Families of rows that turns and mirrors carry onto each other, the same ones carrying the whole set onto itself: the rest of each named row's family, in list order:
4 families of 8 rows:
lil: [2.87,0.80,-1.48,-0.76,0.83,-1.57,-1.86,-2.15]
puved: [0.73,0.65,-2.27,4.87,1.37,-1.32,0.12,0.26]
Nomiz: [0.72,2.97,-0.04,-0.28,1.24,-1.32,-1.83,1.00]
zeku: [-1.59,-0.23,-1.06,2.08,-0.10,-0.96,0.97,-1.19]
gif: [-1.65,-2.65,-0.60,2.56,0.08,2.07,-1.94,0.69]
vav: [1.79,0.39,2.75,2.70,3.17,-0.95,-2.11,-0.25]
Mupup: [0.63,0.47,0.23,3.06,3.42,-1.03,-3.54,2.68]
pumok: [0.56,2.59,-2.67,1.22,3.18,-1.45,-1.19,0.05]
nuf: [2.01,-2.99,-0.29,0.20,0.88,1.21,-4.27,-0.64]
sil: [-0.65,-0.54,-2.13,-1.63,1.27,-1.44,-2.82,-0.82]
saker: [-0.31,-0.78,-1.26,4.69,3.26,-0.29,-2.44,2.14]
Gerif: [-0.78,0.63,-2.02,0.06,-1.28,-1.28,-0.74,1.08]
ninik: [1.96,-0.70,-0.19,-0.14,-1.75,0.14,-3.07,1.57]
Bokev: [3.56,-0.66,-1.61,4.37,2.09,1.51,-1.85,-0.70]
zugal: [3.60,-1.36,-1.68,0.68,-1.37,0.47,-2.47,-0.18]
rusis: [-0.57,-3.17,-1.88,2.24,3.34,0.83,-3.60,-0.17]
defu: [3.48,1.99,-1.43,2.51,0.25,-1.78,-0.63,-0.14]
mati: [2.57,0.94,0.54,2.13,2.47,-1.19,-0.24,-2.71]
Viz: [0.93,-0.15,-1.52,1.95,-2.44,-0.49,-0.20,0.85]
Laza: [0.80,-1.90,1.94,2.05,0.53,0.45,-4.03,1.97]
pape: [-1.42,-0.93,-0.60,0.08,0.39,-0.71,-3.74,2.37]
namu: [-0.50,0.59,-1.83,0.36,1.20,-1.52,0.40,-2.37]
besa: [-0.22,-2.07,-1.27,4.78,2.85,-0.04,-0.83,-1.61]
deg: [2.00,-2.38,-3.11,0.19,1.88,0.45,-3.93,-0.96]
Sor: [-1.34,-1.91,0.88,-0.33,0.38,1.45,-2.31,-0.93]
gigu: [-0.17,-0.39,1.40,2.06,2.47,-0.86,-0.01,-2.88]
Kek: [1.27,-2.98,1.46,3.43,2.20,0.98,-2.92,-1.22]
sekis: [2.29,0.76,-3.07,2.75,3.76,0.01,-1.44,-1.62]
Pobal: [2.55,1.07,0.86,4.61,2.56,-0.89,-1.37,0.81]
Nug: [0.51,0.63,1.81,-1.32,0.54,0.06,-2.38,-0.32]
Keped: [-0.29,-1.30,-2.94,1.58,3.60,-0.43,-4.14,1.40]
vumaz: [1.33,-1.71,-0.91,4.66,0.34,2.07,-1.98,1.31]

Which other rows belong to the same family as nuf? saker, Gerif, ninik, rusis, mati, namu, Pobal
Which other rows belong to the same family as Nomiz? gif, pumok, Bokev, Sor, sekis, Nug, vumaz
Which other rows belong to the same family as Kek? lil, puved, sil, defu, Laza, pape, besa

